(in the rows, 128 means zero)
One turn or mirror swaps these rows in pairs. Which row does each one swap with?
The rows were stretched afterwards, more along some directions than others.
sazo: [118 163 105 119 117  99 109  84 158 136 125 105 123 105 115 119 151 151
 138 139  93 136 180 142 131 139 137 125 123]
vuda: [124 131  91 128 117 124 124 124 130  84 124 103 159  98 123 106 131 130
 173 110 127 144 145 120 148 145 141 120 150]
lutos: [134 129 121 171 138 139 127 152 143 144 103 126 112 106  94 145 184 148
 149 147 136 132 178 125 109 152 116 158 134]
vos: [145 108 119 162 133 127 165 148 126 136 104 125 125 117 125 136 177 140
 144 117 117 138 136 133 146 129 135 145 111]
fuveg: [137 109 158 126 145 127 141 148 166 154 141  93 104  98  89 153 169 149
 134 107 123 111 156 110 150 124 111 128 143]
zov: [138 139 114 138 139 123 125 132 169 125 117 119 110 104 100 139 154 139
 147 121 123 113 133 136 141 127 107 133 117]
Gif: [144 119 119 135 153  97 121 135 162 107 121 126 150 106 126 120 162 138
 142 111 125 155 166 104 142 129 143 127 118]
mefu: [125 150 140 139 130 123 112 115 150 147 123 145 120 104 135 121 153 145
 114 166 111 133 153 136 104 124 105 151 130]
Fab: [129 147 101 141 139 123 130 113 148 150 107 131 129  95 124 142 161 147
 133 127 119 148 150 152 109 150 123 129 130]
dazu: [133 158 126 126 142 110 110 101 148 102 124 103 114 115 123 124 131 131
 133 131 106 129 148 127 150 176 136  95 129]
netub: [133 121 140 142 148 124 122 105 136 142 152 123 135  85 113 125 140 135
 129 137 142 124 127 116 132 117 113 147 147]
lidu: [123 129 122 119 135 121 154 123 161 111 143 112 133  98 130 122 133 126
 146 122 123 146 132 126 140 137 142 135 130]
Digef: [114 127 112 123 155 105 139 126 174 152 143 100 140  81  88 120 143 154
 154  88 109 123 156 117 148 117 134 132 145]
Vefu: [134 138 130 156 110 130 141 128 121 127 113 137 116 115 139 142 160 133
 113 154 140 133 144 139 125 133 105 160 120]
sak: [137 126 111 143 164 119 145 124 161 119 130 121 150  85 147 112 135 123
 154 130 119 153 135 116 134 135 149 134 117]
zopi: [129 148 124 149 120 102 126  92 146 119 123 103 126  88 121 118 174 123
 148 117  91 108 167 138 149 110 132 123 118]
gatas: [153 119 102 152 160 101 141 139 140 128 103 127 152 100 107 140 152 133
 123 117 138 161 153 133 152 120 137 146 159]
Leva: [145 140 135 135 129 106 115 108 156 155 119  98 112 106 102 152 167 153
 107 113 104 112 153 151 136 123  97 120 124]
Buluz: [132 130 117 137 134 129 116 127 133 102 113 116 129 111 110 117 143 120
 150 125 147 131 142 115 162 135 110 139 159]
Radov: [125 151 106 157 114 113 159 106 134 138 122  93 136  82 157  97 160 148
 157 143 104 130 149 125 137 137 138 155 129]
tipup: [113 156 125 125 114 123 139  94 139 129 115  82 132  98 120 118 150 132
 140 102 103 116 170 141 166 121 118 127 131]
madev: [130 164 132 115 130 123 127 116 175 144 127 107 111  99 120 114 158 148
 114 138 111 134 168 144 125 151 105 118 116]
nabi: [104 146 126 138 143 117 135 122 137 131 109 119 150  99 125 104 144 143
 145 100 107 130 174 121 134 132 128 129 111]
binel: [144 126 107 157 139 113 145 115 131 158 123 129 152  85 112 128 162 156
 125 138 129 177 163 138 119 115 132 162 141]
mav: [100 148 105 132 125 128 128  93 120 142 106 110 154 101 118 109 157 149
 160  90  82 122 158 130 146 104 116 141 109]
garog: [128 132 131 118 146 126 130 105 153 135 144  95 126 103 151 108 134 141
 115 131 112 127 125 115 132 149 141 112 124]
pav: [114 127 115 128 159 105  94 116 166 149 131 137 147 109 125  99 139 157
 130 145 103 153 154 109 120 146 147 137 106]
padis: [131 156 108 152 142 118 109 127 144 148  97  98 118 124  84 168 180 159
 133 121 100 124 158 156 147 152 110 130 126]
fole: [118 125 140 136 154 132 150 140 159 138 136 102 131  94 133 123 142 144
 145 125 123 125 144  99 133 169 140 136 133]
gapu: [133 134 116 150 156 112 127 140 154 106 118 101 139  92 100 139 164 128
 180  97 132 123 166 102 156 147 133 128 154]
sesoz: [133 131  91 172 162 114 130 105 130 139  99 121 157 114  92 160 155 124
 137 114 133 153 149 144 153 118 132 168 138]
dapot: [128 123 133 108 131 115 118 132 156 125 122 113 139 117 138 116 145 150
 129 137 121 131 148 109 153 144 112 127 152]
Zap: [111 146  92 160 124 125 122 115 139 157  96 109 140 107 106 111 178 160
 142 120 110 110 172 121 153 131 117 151 131]
pebub: [120 161  86 153 119 141 109 125 123 120 102 123 143 101  84 116 133 150
 146 110 125 150 157 154 120 141 105 139 141]
tador: [117 123 120 135 148  83 117 104 137 137 127 145 153 102 125 119 151 156
 144 115 107 142 170 103 128 111 136 130 105]
Tedub: [138 128 113 137 173 128 144 143 170 150 112 130 137  99 118 120 155 157
 122 106 109 150 141 126 139 140 127 121 101]
zus: [153 117 118 158 154 113 126 173 155 121 107 114 128 113 100 149 141 150
 131 129 139 169 154 128 128 173 134 139 132]
Kaza: [140 117 133 147 146  95 153 119 151 137 130 114 127  98 114 129 159 134
 142 132 113 142 133 130 151 129 142 137 132]
nefoz: [130 135 151 125 148 108 129 128 181 134 125 112 116 115 142 110 161 135
 137 149 110 104 153 102 165 130 117 133 123]
Pimo: [129 143 125 165 122 112 141 109 127 151 129 103 117 108 106 161 175 137
 139 142 117 107 157 138 137 133 118 160 133]
rif: [115 146  94 134 162 129 128  89 154 148 132 106 137  98  97 130 139 145
 130  98 111 129 138 145 140 138 132 131 108]
kirul: [128 135 105 149 137 100 121 110 134 121 122 129 163 100 131 119 140 141
 148 119 135 147 160 114 113 108 133 149 135]
tupo: [142 114 163 158 154 105 126 139 155 129 119 133 112 120 107 150 152 134
 129 157 152 137 149 120 124 157 125 146 128]
Gukit: [108 162  91 139 142 132 151 105 134 127 107 130 144 103 147 104 153 160
 153 120  98 120 142 116 144 139 133 141 116]
telu: [104 154  98 118 140 116 112 111 164 148 111 131 132 110 131 105 156 162
 148 120  87 117 155 123 138 122 126 137 113]
Tinov: [113 157 107 142 160 121 148 105 175 172 125  90 129  64 114 124 177 161
 144 115  90 120 171 131 133 128 135 136 138]
Koto: [136 143 120 162 138 104 121 129 135 132 107  96 123 128  92 179 156 128
 143 116 119 106 151 132 149 110 100 154 143]
rimob: [133 150 139 150 103 127 119 129 107 126  99 108 111 145 110 150 177 147
 147 128 106 113 149 143 131 124  95 137 120]
gogi: [136 133 129 121 134 129 140 134 172 148 126 126 132 103 133 126 179 150
 125 126 120 143 159 127 115 117 104 140 119]
Tifu: [155 133 110 166 165 123 132 137 133 131  95 139 124 128  93 155 160 150
 118 120 142 159 148 143 124 156 114 139 123]
pabeg: [118 133 134 129 134 112 130 111 146 130 140  93 130  97 109 143 129 130
 154 106 106 113 156 114 155 130 116 131 158]
tedi: [150 101 141 148 154 125 142 132 146 152 126 140 120 105 105 160 163 146
 120 129 132 145 142 118 124 113 123 137 144]
vozev: [130 156  78 145 118 128 145 120 155  92 102  94 150  85 126 110 164 128
 168  99 111 152 167 139 147 137 137 132 114]
togiv: [113 141  78 136 160 116 146 129 131 124 128 112 160 110 123 124 116 142
 138 111 109 137 137 113 148 149 150 133 139]
lozef: [122 136 127 129 130 108 139 118 144 118 113  91 134 127 125 137 144 121
 136 111 116 138 160 129 177 144 131 129 128]
tafuv: [106 155  99 154 131 117 136 106 137 144 111 105 148  88  87 102 156 159
 160 114  92 153 186 142 137 155 146 151 114]
Nar: [145 149 110 156 124 120 108 122 121 124 103 127 136 119 108 150 150 144
 136 130 136 142 167 135 106 113 102 148 148]
fer: [130 152 108 145 135 131 125 144 151 102 121 102 127  77 100 122 139 153
 167 113 129 146 159 125 117 151 134 125 149]
bim: [112 168  88 124 130  97 126  74 147 123 123 119 139  92 132 121 164 133
 145  90  88 111 172 132 147 103 133 110 118]
kede: [106 133  97 152 139 134 139 114 126 159 107 146 146  92  96 115 163 168
 153 109 110 131 161 130 108 126 119 150 118]
vodus: [111 166  89 146 153 102 127  93 140 141 109 134 156  83 131 113 158 154
 146 117  94 149 189 128 122 149 144 134 121]
rem: [132 122 127 124 148  92 123 134 148 110 114 131 131 115 121 143 149 126
 137 127 135 110 156 112 163 138 113 135 138]
bof: [121 136 112 128 140 114 121 116 150 156 125 111 136 113 135 120 168 142
 144 127  98 139 168 117 146 141 127 137 117]
fak: [150 144  77 162 147 119 136 112 150 139 119 104 152  74 100 137 153 138
 134 114 125 158 155 139 127 115 118 152 131]
bor: [113 149 122 136 148 107 121  94 147 139 105 146 137 125 131 109 155 151
 127 130 108 134 174 128 110 145 145 127 105]
Femuk: [121 141 134 140 121 103 137 116 130 126 138  97 118 118 110 156 142 136
 143 135 113 129 134 140 156 133 127 135 128]
saz: [138 122 122 134 142 128 135 123 130 117 117 133 122 127 119 161 180 125
 153 109 122 119 141 129 151 138 121 124 105]
Tepu: [108 143 104 111 134 111 107 110 162 131 121 130 131 118 120 106 123 145
 125 139 109 119 161 119 128 140 138 134 133]
Lusob: [111 163 132 121 115 120  96 101 164 101 125 115 114  88 112 103 153 145
 159 135 117 111 167 131 135 135 132 112 134]
ded: [152 137 120 158 158  94 120 114 149 177 128 120 131 103  85 171 175 167
 125 130 104 159 165 149  96 127 125 151 128]
bodad: [137 148 151 154 116 110 109 136 133  96 130  95 131  93 122 122 150 140
 157 131 132 124 169 122 129 151 123 123 148]
Lepu: [111 134  98 145 190  99 123  99 166 147 133 108 165  89  98 124 134 142
 149  95 105 148 157 112 148 131 162 127 130]

Pimo pairs with vodus
Fab pairs with Zap
lozef pairs with kirul
Nar pairs with tipup
nefoz pairs with sak
Gif pairs with lidu
Leva pairs with pebub
mav pairs with rimob
togiv pairs with rem

One turn or mirror swaps these rows in pairs. Which row does each one swap with?
The rows were stretched afterwards, more along some directions than others.
kude: [138 133 131 135 134 114 112 120 100 115 129 142 112 136 123 125]
rez: [120 150 161 130 130 114 125 115 118 107 141 125 116 139 130 111]
bigi: [147 134 137 130 128 112 125 134 119 109 141 138 102 129 123 110]
Pazo: [139 144 135 129 128 137 118 140 118 111 139 118 116 123 121 125]
Ronip: [115 119 150 107 120 131 109 152 114 131 125 138 107 132 134 125]
Vode: [135 154 134 139 122 108 137 128 121 122 142 138 109 135 114 140]
Vor: [130 115 153 146 114 117 145 116 108 123 138 158 102 108 133 115]
Biros: [128 119 151 121 110 118 127 148 116 122 143 150 101 111 136 126]
rabu: [115 128 152 128 124 118 134 131 109 122 135 146  96 132 132 142]
nuvod: [138 146 142 145 124 125 127 128 107 113 133 136 121 116 103 129]
ralu: [121 119 141 109 121 115 121 131 125 134 142 141 105 123 127 109]
mati: [106 142 153 128 117 142 127 150 142 126 149 112 115 129 131 119]
saza: [139 142 124 138 129 143 135 126 110 117 133 127 127 112 123 149]
menen: [120 115 137 143 119 143 127 138 128 139 129 132  98 121 135 108]
Vez: [147 145 134 148 131 105 134 130  94 108 123 154 115 125 123 122]
manar: [117 143 150 138 120 111 126 133 105 128 139 140 110 141 137 130]
Namuz: [124 140 148 132 115 129 116 139 132 124 155 117 127 137 138 124]
veg: [113 131 156 129 117 108 130 114 118 124 148 129 112 113 130 118]
nupi: [101 135 157 120 121 131 124 138 145 134 137 127  96 143 118 118]
ruf: [125 126 129 132 121 124 123 148 142 118 132 130 105 130 129 112]
lep: [123 135 141 124 109 133 124 132 133 127 158 115 119 125 132 127]
Sali: [128 132 146 142 117 137 125 144 107 125 109 143  91 127 140 135]
bok: [124 129 139 138 129 128 130 104 130 126 146 126 130 128 116 101]
Vuli: [133 143 132 159 122 120 140 130 105 117 125 142  94 133 128 123]
tate: [124 151 145 140 127 118 122 113 123 112 136 127 124 132 122  96]
Lasa: [147 120 139 134 130 130 120 129 102 119 131 130 127 114 125 130]
pok: [135 137 156 140 120 128 129 142 108 118 136 126 131 122 132 142]
Mapor: [122 133 138 123 119 113 117 165 117 125 125 146  84 135 135 127]
Ditaz: [133 130 133 140 123 140 125 132 119 135 141 124 112 110 128 108]
Fator: [112 123 147 122 135 137 103 135 125 132 140 130 125 134 127 122]
pup: [120 142 139 152 126 127 134 110  98 123 130 139 104 111 135 121]
toso: [118 134 152 124 121 118 131 139 126 126 118 154  92 140 113 110]
nub: [139 136 150 137 120 100 129 123 113 124 139 154  99 133 136 119]
Tosa: [132 131 132 131 129 115 143 115 118 129 151 147 107 106 130 124]

menen pairs with Namuz
ruf pairs with Fator
saza pairs with Tosa

